0: [123 147 140 135 143 176 159 176]
1: [121 141 139 141 126 155 157  88]
2: [120 134 137 156 111 136 154  88]
3: [ 93 154 160 142 116  64  80 131]
4: [123 174 156 122 147 154 135 152]
5: [ 73 180 184 124 127 105 105 158]
6: [ 96 136 149 116 119  73  83 152]
7: [144 157 135 153 118 114 126  65]
8: [131 151 140 140 146 176 157 141]
9: [177  73  73 104 181 143  91 143]
10: [135 134 126 156 152 186 164 155]
11: [130 134 129 118 134 173 168 156]
12: [175  43  59  71 224 177  79 128]
13: [114 168 157 156 110 133 151 113]
14: [108 128 139 122  93  81 116  97]
15: [128 147 138 178 112 137 155 107]
16: [153 105 103 131 117 123 136 101]
17: [141 113 112 115 119 143 152 123]
18: [160  96  94  99 149 150 129 136]
19: [183  44  53  89 209 175  93 136]
20: [107 134 142 152 109 122 142  86]
21: [134 112 116 116 133 121 115 137]
22: [129 125 126 163  94 104 135  97]
23: [135 167 145 126 146 155 136 199]
24: [136 107 113 143 123 120 124 101]
25: [125 119 125 135  97 110 140  85]
26: [183 129 100  78 181 184 131 175]
27: [167 112  98  99 163 152 119 176]

[155 122 111 116 153 156 131 169] 27 18
[109 125 136 139 107  94 113 104] 14 25
[ 93 126 146  97 129  69  68 202] 6 3
[116 129 135 139 103  91 118 111] 14 22
[ 98 174 168 141  91  72 109 117] 3 14
[115 126 135 154 109 143 159 104] 2 1
[123 164 150 153 106 119 142 121] 13 15
[126 118 124 109 118 134 145 125] 17 21
[123 121 127 127  95 109 141  95] 25 22
[164 113 102 129 161 157 123 197] 27 26
[111 120 132 141  86  75 118 122] 14 22
[110 127 137 137 105  79 101 114] 14 3
[127 116 123 140 106 146 168 124] 17 2
[124 121 124  96 154  75  53 186] 6 21
[168 113  99  89 153 147 122 173] 27 18
[ 93 138 152 137 131 152 151 182] 0 23
[ 89 163 168 142 103  76 102 114] 3 14
[146 108 109 118 126 137 138 123] 17 16
[141 127 120 106 148 127 106 140] 21 18
[119 118 127 146 111 138 156 106] 2 20
[113 110 125 110 139  79  72 169] 6 21
[117 156 149 141 123 124 130 139] 13 4
[157  85  90  80 149 131 107 120] 18 9
[133 107 112 120 140 158 145 123] 17 18
[ 90 171 171 152 114 140 156 141] 13 4
[185 104  84  90 161 137 105 179] 27 9
[122 125 131 137 112  91 108 105] 14 22
[ 89 153 164 156  98  76 106 146] 3 6
[ 83 192 186 133 116 119 131 134] 5 13
